In the data rows, 128 means zero.
Here is a table of points, one per row:
[ 96 136 174  48 135 146  90 155 195 140 139 167 142 115 140  90 120 171
 118 119  67]
[132 157 128 149  81 167 117 102 105 113 138  90 155 126 138 155 143 131
 119 107 146]
[ 69 130 199  22 135 145 108 155 174 124 177 141 183 128 132  70 122 131
  90  99  89]
[147 106 121 121 131 178  74 146 141 133 140 167 153 114 134 141 119 199
 199 100 103]
[116  66 111 140 184 100 145 125 146 177 137 183 118 142  97 122 132  89
 141 145 160]
[129 117 129 122 133 160  96 127 143 133 150 144 135 106 141 141 123 173
 173 108 123]
[167 142 107 162  69 167 109 122 121 100 114 113 121 122 116 134 139 207
 148 138 114]
[141  97  87 164 158  59 165 122  99 115 112 124  86 139  86 132  94  78
 113 177 156]
[109  68 110 165 149  94 154 119 120 162 147 174 133 120 118 135 130  73
 110 152 152]
[105 140 155  54 133 135  89 161 204 146 109 170 102 115 151  86 122 164
 141 148  47]
[ 97  71 133  99 176 124 124 146 155 156 157 177 142 125 105 113 119 115
 156 123 133]
[176  84 100 186 137 130 157 122  85 139 149 149 151 113 101 155 135 156
 164 127  96]
[126  97 139 126 147 169  95 126 112 137 168 137 174 107 150 162 127 142
 150  93 143]
[150 123  61 192  78 129 167 112  76  90 123  85 105 134  78 154 155 114
 128 154 159]
[154 114 127 107 161 117 129 142 131 135 119 153 113 116 125 129 107 145
 170 125  94]
[109  96 105 160 150 102 136 109 118 150 144 152 133 144 128 144 136  67
 103 138 163]
[122 104  86 193 110  73 160 120  96 132 133 117 115 148  88 141 115  64
  90 165 173]
[125 142 129 105 171  92 149 125 156 146  77 122  99 149 124 122 116  89
 128 128 153]
[131 166 141  85 186 119  91 158 173 142  72 155  78  98 188  95 108 166
 137 162  59]
[135 185 144 115 113 119 146 113 132 111  95  93  93 134 146 113 123 133
 117 120 113]
[166 102 128 155 129 170 107 130 126 132 148 150 153 108 140 156 128 185
 187 126 116]
[124 134 108 104 112 189  63 153 229 147  88 199 102 140 126 103 139 222
 186 150  89]
[101  95 139 162 138 125 140 104 106 158 165 148 168 130 154 142 146  87
  92 112 164]
[ 82 134 152 112 129 169  93  94 110 135 179 100 187 121 182 167 165  88
  98  73 172]
[151 143  85 153 108  57 172 133  91 100  88  65  77 161  65 124 122  58
  91 164 200]
[ 58 124 192  22 112 148 106 169 169 136 184 158 173 126 122  70 124 157
 100  88  84]
[ 95 103 133 130 156 123 141 131 145 179 138 162 158 147 120 119 144  62
 102 108 164]
[119 131  95  87  92 194  56 153 202 144  83 175 117 135 125 101 138 233
 182 156  93]
[103  72 138 138 161 139 123 112 124 182 182 173 165 113 138 133 152  82
 114 112 150]
[133 177 144  94 167  85 163 121 146 117  57  83  81 159 145 108 124  69
 130 138 166]
[117 180 157 114 112 119 154 100 121 125 102  68 119 144 154 121 146  82
  83 112 141]
[122 109 136  66 120 181  70 152 208 149 133 192 126 128 127  95 133 201
 167 139  83]
[ 98 138 157  57 156 127 121 143 165 131 125 144 135 124 140  90 130 106
 115 117 110]
[145 147 114 109 137 146  69 153 184 150  68 185  96  97 165 114 118 211
 178 161  69]
[ 46 105 194  12 128 158  94 162 179 136 208 171 204 137 116  67 122 159
  90  87  78]
[149 115 121 140 182  89 162 129 127 122 104 136  91 116 127 131 112 110
 156 148 131]
[151 150  89 140 114  60 180 137  94  62  77  51  66 165  75 128  93  71
 119 147 202]
[140 131 104 102 108 184  68 161 193 143  97 189 109 125 128 107 138 222
 188 163  99]
[152 187 110 147  37 137 100 120 143  97  91 108  98 141 144 117 126 190
 115 162 123]
[129 142 115 147 137  77 170 121 112 118  96  78  98 149 103 126 119  51
  99 139 184]
[123 117  42 167  85  31 158 141  84  81 110  92  71 172  44 126  92  41
  82 182 212]
[157 124  83 170 109  92 179 120  78  80 106  66  86 146  76 144 122 101
 135 153 150]
[ 86  59 147 158 150 119 170 108 154 217 160 204 191 163 104 116 183  49
  74 110 158]
[115  67 163 144 185 125 109 133 109 179 202 179 179 106 148 143 127 116
 139  89 142]
[116 102 157 103 168 135 111 140 115 153 173 169 169 112 151 134 110 142
 153  99 122]
[150 157 127 103 167 118 107 157 177 131  77 150  68  96 164 108  91 177
 167 152  56]
[138  65 129 147 177 116 130 142 113 157 172 181 153 102 133 148 115 137
 174 114 136]
[146 103  63 213  92 122 164 105  65 117 144 103 128 127  95 168 139 118
 113 160 131]
[107  88 125 159 136 104 142 110 129 160 155 159 145 140 133 136 147  69
  87 133 167]
[ 66 115 160  35 119 163  79 169 198 142 176 173 150 138 140  77 122 157
 116 112  74]
[118 151 113 137 113 169  94 115 119 109 132  99 149 115 151 158 145 153
 134  98 142]
[110 109 101 202  89  74 148 105  81 129 144 121 120 136 114 143 121  78
  71 162 197]
[ 71 136 192  35 123 143  96 148 178 130 173 143 157 126 153  65 117 143
  95  91  84]
[166 130 100 186  99 112 176 120  86  94 117  88 106 136  88 168 124 128
 134 151 131]
[ 98 140 160 119 139 142 124 109 115 148 142 100 170 135 149 131 145  85
  92 106 163]
[145 107 126 111 188  98 125 144 152 131 110 149 102 122 124 123 105 143
 166 126 113]
[ 87 126 143  49 114 164  60 165 204 136 154 177 145 143 130  96 129 191
 153 126  74]
[143 114 119 139 129 150 109 123 111 121 143 131 150 113 136 154 140 170
 152 107 131]
[ 97 100 144 180 118 124 108  96  95 167 177 151 176 138 168 145 151  67
  67 114 191]
[133 157 111 128  80 171  76 140 152 111 110 134 122 112 128 131 136 206
 150 151 101]
[148 125 113 124 163 100 140 134 130 129 100 122  92 118 119 123 110 127
 160 139 120]
[161 138  93 169  76 172 127 122  98 101 128  96 130 115 120 172 152 179
 136 123 138]
[147  57 127 151 181 131 122 135  94 160 175 170 165 106 145 163 112 143
 167 104 121]
[ 84 125 153 128 144 144 105 107 119 158 171 130 183 123 154 146 157  87
  99  94 165]
[145 156 101 151  67 175  93 117 121 102 111  99 125 132 115 136 146 185
 148 128 120]
[183 103 106 191 124 189 148  92  71 108 138 110 163 121 121 194 166 192
 190 101 129]
[116  96 139 103 165 122 115 130 139 140 147 150 140 117 135 127 127 111
 143 120 127]
[157 178 123 124 123  86 163 119 118  96  71  73  72 135 124 134 118 110
 126 141 149]
[ 92 103 156 114 153 167  93 123  90 154 198 127 200  96 182 171 146 103
 114  69 167]
[169  97 129 132 145 170  98 164 155 139 145 180 136 124 134 130 129 211
 199 125  95]
[133 142  81 174  99  99 151 100 107  99 109  93 109 149  82 144 128  70
  85 141 189]
[184 109 111 193 132 105 180 123  90 110 112 103  95 115  94 146 124 132
 146 151 107]
[146  74 101 182 148 102 141 121  95 147 154 142 123 104 115 152 126 127
 138 128 129]
[209  72 139 145 143 164 146 149 121 141 168 173 161 115 111 149 133 203
 214  97 102]
[175 171  99 179  20 158 134 134 103  91 112  94 113 135 114 124 121 213
 134 154 118]
[132  40  85 201 165  94 162 120  84 156 163 182 121  95 100 156 123  95
 144 171  94]
[138 156 117 142 105 138 119 118 114 114 114  94 111 123 132 136 134 131
 119 130 129]
[153 164  79 179  49 188 151 100  93  93 128  71 130 133  97 161 178 165
 136 132 120]
[121 145 133 101 154 101 157 115 150 133  84 119 111 145 127 119 122  83
 122 130 154]
[135  90 161 116 172 149 100 148 126 145 183 167 166  98 149 140 109 168
 173  97 116]
[156 129  96 154 131  65 175 133  75  97  92  87  75 141  74 135 106  70
 130 155 182]
[144 186 130 120 145 111 107 136 169 132  56 138  68 107 177  94 108 164
 145 162  67]
[127 145 121 167 100 169 121 101  90 117 146  89 158 118 143 179 168 122
 123  84 155]
[134  83 125 168 146 135 123 109  91 147 155 159 155 107 137 156 128 121
 149 116 145]
[124 110 147 100 157 115 123 142 146 134 128 139 124 114 139 122 107 122
 128 115 121]
[151 136 130 104 180  88 136 129 149 112  74 121  76 132 144 114 106  98
 159 139 120]
[149 190 136 118 109 123 130 122 139 110  61  79  92 125 145 122 110 144
 124 151 105]
[119  56 124 137 182 118 137 122 116 173 172 203 156 126 121 137 125  93
 150 120 125]
[128  78 116  77 224 100 120 153 150 135 119 170 104 128  93 129  97 118
 190 131 127]
[144 180 131 108 157  75 168 103 140 109  57  69  85 154 143 114 116  60
 116 132 161]
[ 94 168 165  65 146 133  95 153 186 143 105 168 120 100 163  86 117 154
 124 132  41]
[ 74 135 169  35 120 157  84 161 190 131 182 167 163 130 137  71 121 168
 106 104  66]
[155  82 130 151 178 118 136 131 107 148 153 164 127 110 123 131 114 133
 182 126 121]
[138 128 121 117 189  71 156 130 132 120  88 127  91 145 106 127 104  69
 145 132 147]
[156 173 120 135 133  84 161 121 119  87  86  71  82 141 120 123  95 103
 132 132 141]
[104  87 146 101 170 129 108 146 122 144 179 163 160 115 142 132 116 121
 133 105 135]
[163 153 100 169  59 181 118 123 108  98 112 104 113 133 122 156 140 207
 135 139 121]
[158 148 125 130 135 133 124 126 119 106 105 108 109 125 142 133 124 140
 143 138 117]
[106 203 179 121 115 112 152  99 123 142 123  78 149 144 192 112 148  66
  57 104 163]
[135 126  64 162 108  46 168 126  90  78 108  57  66 170  55 132 100  41
  94 173 205]
[132  89 126 106 179 114 124 149 134 154 139 160 117 120 109 141 115 113
 166 126 124]
[121 150 114 164  91  80 160 114  95 107 114  84 102 165 115 130 125  42
  66 151 210]
[143  98 127  86 201 117 113 153 153 141 116 165 106 106 119 125  97 130
 177 138 121]
[147 134  77 198  75 179 150  90  87 123 127  87 160 129 120 180 171 145
 119 118 153]
[147  83 110 201 130 130 152 122  84 150 167 143 146  92 133 169 141 129
 147 137 122]
[ 84 110 175  60 144 144 105 152 155 145 181 163 167 105 139 120 124 128
 113  91 118]
[111 166 158  77 148 110 141 130 163 133  91 110 115 143 152 107 120  95
 118 119 121]
[137 137 108 151 129  89 165 117  98  91 102  69 101 154 107 125 122  76
 107 140 182]
[133 163 117 155 101 136 159 116 103 104 113  78 136 128 116 133 143 109
 108 124 153]
[138 109  67 235  87 150 155 102  61 133 136 104 141 107  88 193 162 130
 121 151 119]
[141 161  95 165  78 196  89 116  93  97 123 104 136 119 144 157 148 205
 146 119 137]
[127 105 145  99 155 145 103 151 136 137 152 162 142 111 138 129 122 147
 152 118 132]
[ 94  59 134 132 155 128 140 110 144 190 164 194 174 140 119 128 156  72
 105 103 148]
[ 75  73 184  74 150 145 108 150 151 150 210 176 187 117 134 110 135 127
 113  84 105]
[139 154 125 151 127 125 136 109  99 105 106  90 123 134 133 139 132 115
 121 113 145]
[ 63 115 200   9 120 163  98 167 198 132 215 179 176 133 131  68 103 160
  93 100  68]
[130 138 105 151  90 188  87 127 122 113 119 124 136 111 126 151 145 201
 162 123 118]
[114  72 127 189 161 119 115 115  85 174 182 174 169 103 143 159 137 101
 113 136 129]
[106 148 123 146 112  95 155 108  95 136 121 108 132 140 131 130 137  63
  86 133 175]
[166 172 104 156  46 156 131 119 110  97  94  90 111 141 117 133 143 180
 125 134 127]
[ 90 112 139 137 144 124 118 107 117 147 147 148 177 134 152 145 150  67
  96  99 170]
[133 180 171  72 149 113 136 122 171 135  90 107  86 119 160  90 118 101
 100 135  95]
[123 195 198  78 133  99 153 118 179 134  96 104 100 153 171  63 128 104
  64 118 109]
[156 159  94 180  70 169 149 113  80  98 119  69 118 135  93 154 152 161
 136 131 144]
[160 144 112 154 138 103 159 133  93 108 109 101  87 127 119 130 110 121
 149 142 138]
[116  86 152  81 167 142  95 156 150 130 167 176 161 112 136 114 104 158
 175 115 107]
[126 127 125 132 161 102 136 123 122 140 131 117 117 128 131 137 136  94
 115 117 142]
[142 103  50 206 101 111 177 100  70 101 125  98  95 137  77 163 145 105
 114 181 149]
[ 93 145 166  70 109 159  80 157 174 130 147 152 154 129 135  88 121 171
 120  99  88]
[141 185 158  96 153 122 112 139 167 129  76 110  80 126 185 114 115 127
 134 142  87]
[183 175  99 172  44 146 137 131 115  89 102 110 112 131 114 120 127 210
 137 164 110]
[174 157 134 122 136  65 183 125 102  85  64  57  56 162 116 118 104  65
 119 141 185]
[109  61 104 174 157 104 142 113 104 172 150 171 157 120 121 152 144  88
 108 136 141]
[193 190 132 127  94 102 138 142 113  89  67  79  68 144 135 110 101 159
 146 151 151]
[149 180 143 118 150  80 175 111 138  96  59  56  77 157 127 104 114  72
  97 128 163]
[164 148 113 148 105 121 147 124 105  97  94  85  93 139 116 144 120 144
 137 143 132]
[159 203 162 109 132  96 127 123 160 119  60 110  82 125 174  95 109 134
 107 162 101]
[141 145 116 151 135  72 180 120 105 107  98  72  92 155 110 122 130  41
  91 136 171]
[104 135 151  69 159 119 118 141 185 138 109 134 114 125 141  98 109 108
 139 123  99]
[123 153 109 166  98 135 143  97 106 112 134  85 143 140 124 155 150  97
 103 130 162]
[150 158 138 117 170  90 162 122 144 137  65 104  90 164 136 112 115  60
 117 127 175]
[161 143 101 139 120  49 173 142 103  87  80  60  69 163  65 121  97  77
 128 150 195]
[ 77 147 188  40 130 130 117 140 181 128 153 149 151 128 153  76 107 164
  96 108  65]
[141  73 129 168 169 137 111 124  95 152 176 161 159 113 152 155 126 144
 157  95 134]
[193 139 102 181  69 161 159 117 103  87 122 102 128 129 110 156 149 195
 146 145  98]
[104 193 171  87 141 114 148 118 144 116  93 100 120 133 165 111 131  88
  78 104 123]
[ 70 110 191  18 129 147  93 164 185 124 184 176 169 126 122  72 126 160
 117  97  66]
[129 132  84 152 101  55 177 128  91  83  85  70  79 171  53 124 110  47
  93 153 199]
[116 108 133 118 165 108 134 129 126 137 125 136 136 126 131 133 123  91
 130 123 130]
[193 183 125 138 104  88 157 116 113  79  78  61  69 152 106 109  99 130
 145 150 154]
[145  78 103 174 156 131 140 125  99 144 152 155 144 102 123 151 125 134
 161 127 122]
[107  67 151  97 183 121 120 145 130 161 178 185 152 118 137 124 112 108
 151 103 132]
[ 92 135 162  80 145 145 111 134 153 140 142 133 162 125 155 115 133 126
 101 105 128]
[127 127  94 176 102 156 139  98  93 110 127  92 137 132 111 159 160 104
 105 116 155]
[102 176 177  62 134 122 126 142 195 135 115 124 119 123 168  82 117 127
  98 134  78]
[169  94 121 196 149 162 130 126  83 144 167 134 150 107 125 173 128 168
 178 117 124]
[161  59 129 181 173 131 123 125  82 152 173 166 163  96 144 175 119 159
 177 111 127]
[ 69 136 180  27 125 162  97 141 168 138 189 134 184 134 151  81 125 126
  99  84 100]
[164 159  96 178  22 164 135 116  96  85 104  78 113 143  94 147 146 204
 126 137 123]
[117  99  98 166 121  81 162 121 120 144 126 145 120 152  83 125 132  58
  98 146 177]
[159  51 104 199 169 116 152 121  71 147 181 175 145  99 123 164 131 140
 158 145  98]
[ 97 128 170  48 141 152  75 159 202 133 147 165 136 116 154  78 122 163
 142 123  69]
[141  96 151 114 164 162  87 146  86 126 185 152 188  92 168 168 121 164
 188  82 129]
[162 137  80 199  36 198 165  99  82  83 112  71 137 133  78 172 181 196
 128 134 100]
[147 173 125 119 147 122  88 133 182 148  62 171  63  93 195 109 103 186
 164 177  58]
[101 137 157 111 150 140 119 112 129 135 144 113 158 124 166 127 141  93
  94  90 140]
[131 193 163  76 168 101 144 136 165 121  53 105  86 132 169  95 116 103
 106 139  96]
[117 157 143  77 135 150  89 143 201 147 103 169 122 118 171  93 120 176
 139 148  56]
[117  82  89 195 140 104 153 125  90 156 152 147 130 116  97 149 141  90
 103 160 132]
[135 218 185 118 125  93 166  98 146 128  74  68 108 153 169 101 130  76
  71 122 131]
[137 125  55 183  85  88 171 126  83  84 102  71  87 156  51 147 130  77
 105 169 193]
These points spread out most along one direction. Where along it does each point below lie, from 0 to 99? 50 is the average, and the first point above lies past it.
[128 189 159 111 157 108 146 119 143 119  77  87 108 142 152 113 121  90
 116 130 130] 45
[ 90 105 149 128 125 120 154 109 134 178 149 163 186 149 128 120 164  62
  86 109 177] 51
[113 106 152  59 153 135  98 169 167 141 154 172 135 118 133 104 115 167
 163 110  92] 73
[118 132 146  60 130 156  91 156 194 146 116 172 122 117 133 101 122 179
 145 126  68] 73
[127 115 117 159 128 161 125 102  94 139 148 109 166 108 138 166 148 120
 139 106 151] 47
[126 145 133 114 161  82 157 111 127 127  76 102  92 154 120 124 107  57
 128 124 167] 38
[150 139 101 128  79 180  80 148 177 125  92 160 108 117 114 116 133 224
 173 155  95] 61
[ 90  63 133 127 156 110 160 115 178 186 132 198 165 152  94 109 160  55
 110 125 166] 54
[ 74 116 185  52 134 168  79 141 149 136 187 164 180 120 143 100 130 134
 120  73 106] 76
[179 149 118 152 104 126 143 132 117 103  97 102 101 117 133 133 108 175
 151 146 111] 43
[150 137 127 143 124 145 128 125 118 117 108 114 109 123 138 142 128 164
 140 132 115] 48
[161 182 114 137  92 117 158 120 110  99  80  63  87 143 101 126 120 127
 115 135 143] 33
[124 167 141  93  97 159  84 136 168 131 114 142 120 128 151  93 125 184
 139 124 103] 64
[161 179  93 146  34 172  83 133 155  91  99 121 115 133 126 111 140 213
 132 159 126] 49
[156 117  79 204  96 163 161  97  67 107 137  89 140 126  89 178 162 161
 143 136 128] 34
[151  67 148 119 175 134 105 138 107 147 172 163 165  96 145 143 101 161
 193  99 132] 63
[ 64  90 181  33 135 138  97 157 176 143 189 173 189 129 122  90 117 131
 100  94 100] 78
[117  88 109 207 133 109 144 119  79 142 164 142 151 119 130 163 138  91
  90 144 145] 40
[106 112 146  70 146 151  89 162 171 119 133 168 125 118 133  97 111 169
 150 125  89] 70
[132 147 103 130  74 175  78 145 164 120  87 148  99 128 120 119 135 217
 164 156 108] 57
[ 90 108 154 170 114 116 125  91 115 170 168 168 189 134 163 144 137  70
  75 114 192] 49
[151  97  92 174 141 120 150 115  92 123 143 129 112 130 102 170 117 124
 139 148 134] 39
[156 135  79 186  77 147 167 103  71 107 120  82 125 132  78 160 158 144
 130 135 148] 30
[143 116 111  93 124 174  70 156 175 140 130 178 127 125 122 116 121 221
 191 128  97] 70
[147 135  69 198  74 172 157  98  83 111 117  76 134 142  90 174 178 128
 120 120 148] 30
[103 126 140 119 143 181  86 123  91 133 182 114 198 112 169 175 141 125
 141  64 155] 59
[ 79 113 167  48 140 142  95 148 161 136 156 153 152 126 143  96 117 132
 110 106  99] 71
[146  44  83 251 148  97 169 113  60 147 168 169 135  94 113 171 132 120
 114 164  71] 39
[156 197 120 158   1 127 123 134 130  85  94  85  89 141 120 100 124 203
 106 160 141] 39
[143  87 146  89 167 148  88 157 138 130 169 166 153 104 146 133 108 172
 191 111 116] 69
[ 80 142 165  41 127 134  99 152 191 139 149 161 142 122 143  84 117 160
 121 118  81] 75
[176 187 122 163  49 127 125 136 114  85 102  91  75 132 121 105 103 199
 131 174 112] 40
[173 105 104 166 155 109 155 113 105 117 117 111 108 116 119 145 117 135
 161 139 119] 41
[109 108 159  84 136 153  96 139 133 136 158 151 156 118 138 114 122 138
 132 107 116] 65
[128  60  84 199 149  95 149 118  78 144 164 166 134 104 109 155 125 105
 126 168 107] 42
[136 168 136 112 144  84 160 108 126 132  75  85 112 166 128 118 139  70
  92 131 179] 36
[ 50 110 193   4 103 155  91 168 183 124 213 173 186 138 126  71 115 160
 103  89  74] 85
[154 114  93 184 131 104 154 122  94 112 131 104 117 122 101 143 117 103
 128 141 134] 35
[137 164 109 108 103 159  75 138 205 146  70 172  94 130 149  99 133 212
 152 160  77] 65
[167 164 134 135 155 110 148 130 122 111  78 103  76 122 145 127 105 137
 152 141 107] 44
[152 155 125 114 167 104 123 143 137 111  75 121  85 114 148 134  93 138
 152 140  97] 50
[166 136  70 205  71 197 170  86  83 107 127  66 141 140  95 179 182 159
 137 122 129] 32
[ 92 162 173  59 150 132 127 141 163 135 132 119 124 131 149  85 131 107
  97 116 106] 62
[148 176 147 109 155 100 123 140 150 118  70 109  79 122 156 111 109 140
 149 161 105] 50
[117 142  99 147 120  71 176 108 104 113  99  79 108 162  92 126 125  44
  77 154 185] 26
[163 159 103 160  99 108 166 117 107  90  93  62  85 147  91 133 127 123
 119 146 159] 29
[141 141  75 187  75 148 175 103  91 103 125  67 114 159  69 165 157 126
 128 153 157] 27
[161 114 106 199  91 156 155 101  78 110 126 104 129 120 103 170 149 153
 146 132 127] 37
[ 99  69 133 159 177 110 141 118 137 183 165 187 150 137 113 136 130  80
 113 129 157] 53
[115 111 137  77 130 160  80 157 188 134 137 177 129 123 139 103 126 181
 164 124  87] 73
[149 136  58 186  61 158 171 109  80  90 128  68 105 145  71 180 161 133
 140 138 138] 27
[ 87 172 172 104 123 143 118  96 124 141 140  92 164 137 183 140 150  57
  72  82 164] 51
[130 113  74 206  89 113 168 100  83 113 145 100 121 137  93 152 144 100
  93 162 160] 28
[ 91 120 142  46 109 168  70 163 205 141 137 179 137 134 131  86 139 199
 143 121  81] 78
[149 196 136 122 112 103 156 122 133  95  78  65  86 151 126 110 114 113
 105 143 146] 36
[108  78 132 137 165 133 118 120 116 154 167 169 170 121 139 152 136 101
 124 109 155] 56
[ 52 140 179  47 134 195  84 129 114 128 203 115 203 105 177 123 148 117
  97  54 139] 72
[172 174 102 194   0 161 124 129 105  63  98  90 117 144  78 126 151 222
 125 165 114] 36
[112 183 182  80 123 124 133 124 163 118  91 115 118 131 170  89 123 107
  94 121 113] 56
[151 109  72 202  98 133 161 101  76 108 149  94 121 123  90 166 148 131
 131 150 144] 31
[ 90 179 169  72 120 151 113 125 153 127 130 107 154 123 168 110 137 120
  90  92 118] 61
[125 141 104 164 115  96 148 110  95 119 119  94 119 132 113 145 134  87
  92 138 172] 33
[137 138 120 124 112 185  82 124 127 122 135 121 149 113 139 155 141 183
 149 119 128] 57
[ 70 110 176  44 121 159  78 163 163 136 196 159 180 127 148  90 113 158
 116  89  81] 80
[112 115 141  85 123 170  72 159 178 132 139 177 135 129 146 116 124 189
 170 135 102] 72
[176 152 100 171  42 161 132 117 109 100 127 111 126 141 104 140 147 215
 143 152 103] 43
[112 180 158  88 151 106 107 141 168 141  78 144  89 102 185  96 107 133
 119 149  62] 62
[169 169 103 174  21 159 117 130 120  86 107 100 117 129 121 127 132 214
 121 167 102] 43
[129  58  92 196 157 113 140 133  84 156 172 174 133 106 131 166 128 119
 144 138 112] 48
[ 92  79 131 165 159 128 130 118 118 162 167 167 171 115 138 146 150  73
 110 110 149] 53
[144  99 134 125 174 126 121 150 129 136 130 165 120 114 121 138 116 144
 179 131 107] 58
[163  61 115 182 162 120 128 129  90 145 173 159 157 109 125 169 122 142
 163 124 109] 51
[162 176 126 115 147  75 171 129 114 105  72  86  69 132 125 108 109  88
 139 146 159] 34
[ 72 171 170  98 130 169 104 103 106 130 166  74 202 119 204 144 163  79
  80  69 157] 57
[110  54 132 145 170 115 130 126 124 196 168 197 175 129 117 137 137  77
 116 108 143] 57
[101  94 165  74 162 137  94 156 148 136 173 175 153 124 135 112 106 137
 143  94 109] 71
[106  84  88 191 146  71 155 125 101 153 145 171 135 127 100 140 123  76
  95 156 139] 40
[ 94 122 129 138 133 169 112 111  97 137 165 122 183 110 158 167 147 120
 131  87 168] 53
[164 213 137 121 101 111 139 124 143 107  65  87  85 153 148 110 120 142
 109 147 129] 41
[108 150 156 140 111 100 141 101 110 150 111 106 136 148 151 135 151  49
  70 120 189] 39
[156 215 159 111 103 108 134 121 144 110  61  79  85 148 160  94 115 127
 104 151 128] 43
[ 74 112 184   9 107 165  80 171 187 135 191 177 157 127 131  57 118 169
 116 102  67] 85
[118  69 103 151 164  92 149 120 129 169 134 180 129 138  93 126 121  78
 129 144 148] 47
[105  75 132 129 167  95 146 116 145 177 116 160 137 156 112 132 148  62
 126 133 178] 48
[ 85 141 162  66 165 116 118 132 170 149 112 141 101 127 132 103 117 108
 127 128 100] 62
[115 124 136  89 125 175  74 158 164 136 135 162 143 111 138 116 122 190
 169 124  86] 71
[109 101 135 146 142 137 109 111 107 166 166 140 172 116 153 157 144  88
 109 104 165] 52
[126 125  53 162  92  73 162 122  88  79 109  75  84 171  54 135 111  62
 103 162 201] 19
[144 119  62 195  99 107 179 120  70  96 118  75  98 132  54 156 131 103
 113 161 165] 22
[ 92  83 128  82 171 114 120 145 170 163 129 172 131 141 102 108 122  86
 136 126 130] 61
[176 134 124 184 137 108 179 114  90 124  99 116 102 118 108 150 105 148
 156 142 118] 37
[ 83  93 157  55 157 128 101 165 160 146 176 163 149 132 121 102 108 116
 139 105 111] 70
[124 201 168 117 119  99 168  89 127 123  67  80 118 147 176 115 143  75
  77 111 155] 40
[152 125 103 161 135  77 177 133  91 100  95  74  94 143  75 145 107  86
 126 157 170] 26
[ 92 161 176  42 134 123  90 152 190 135 124 157 133 119 153  78 109 165
 108 132  62] 74
[149 224 154 111 128  91 133 129 157 114  61  86  76 132 180 104 116 119
 110 144 104] 46
[ 65 120 175  36 125 157  85 162 170 119 200 157 183 127 147  89 133 156
 100  83  90] 79
[138 173 147 103 142  99 149 127 130 125  84 102 112 130 139 117 124 100
 107 119 127] 46
[199  92 122 208 140 125 183 112  76 134 148 136 129 125 109 153 141 161
 167 151  81] 41
[124 155 135 141 130 128 141 114 103 123 128  95 127 126 130 135 150 100
 120 119 155] 42
[131  73 117 177 146 118 133 118  89 159 168 155 138 103 129 157 141  96
 122 133 130] 47
[ 62 116 187  25 128 143 104 162 177 132 186 152 172 122 128  84 120 137
 107  82  91] 78
[148 122 114  85 121 182  58 159 205 146 134 195 108 127 135 112 139 222
 204 143  93] 74
[163 140  72 171  90 102 168 126  93  90  89  69  83 135  65 138 122 106
 119 158 162] 24
[165 148  97 141 136  83 161 131 103  91  88  75  87 157  72 130 103  81
 131 146 161] 28
[160 129 104 176  78 189 127 116 103 103 138 115 162 125 122 155 152 196
 177 106 112] 49
[111 134 139  76 139 146  84 150 178 135  94 162 107 119 157  97 123 172
 148 131  81] 68
[147  79 137 129 160 136 105 135 126 146 176 163 159  97 144 144 127 164
 171 114 132] 62
[161 175 126 113 147  71 165 128 119  79  63  71  69 143 131 114 103  83
 127 142 153] 33
[150 168 118 141  97 134  97 145 161 112  76 132  91 121 137 115 126 192
 146 171  91] 52
[ 93 100 149  94 171 131 112 132 137 154 169 176 167 125 122 123 135 111
 124 105 140] 63
[133 196 176  89 132 100 151 121 156 116  76  89 103 134 165  98 119 103
  96 126 115] 49
[135  87  65 248  94 127 159  96  62 141 157 130 140 104  98 173 152 125
 113 161 108] 33
[107 112 125 200  91  96 115  93  87 160 150 141 169 134 154 144 141  70
  55 138 211] 37
[ 89 150 157  58 166 131 102 148 182 138 129 150 119 109 160  93 110 149
 124 124  59] 72
[144 184 138 113 152  86 166 119 123 108  69  67  80 149 132 129 114  64
 117 126 165] 34
[ 85  75 157 103 152 139 119 124 148 165 172 172 170 136 122 121 138  89
 103  99 145] 62
[ 86 153 155 137 121 150 115  91  98 146 146 101 186 138 184 149 144  61
  59  94 196] 47
[161  85 149 118 163 167  85 139 109 131 189 164 163  94 164 164 107 191
 199  88 131] 67
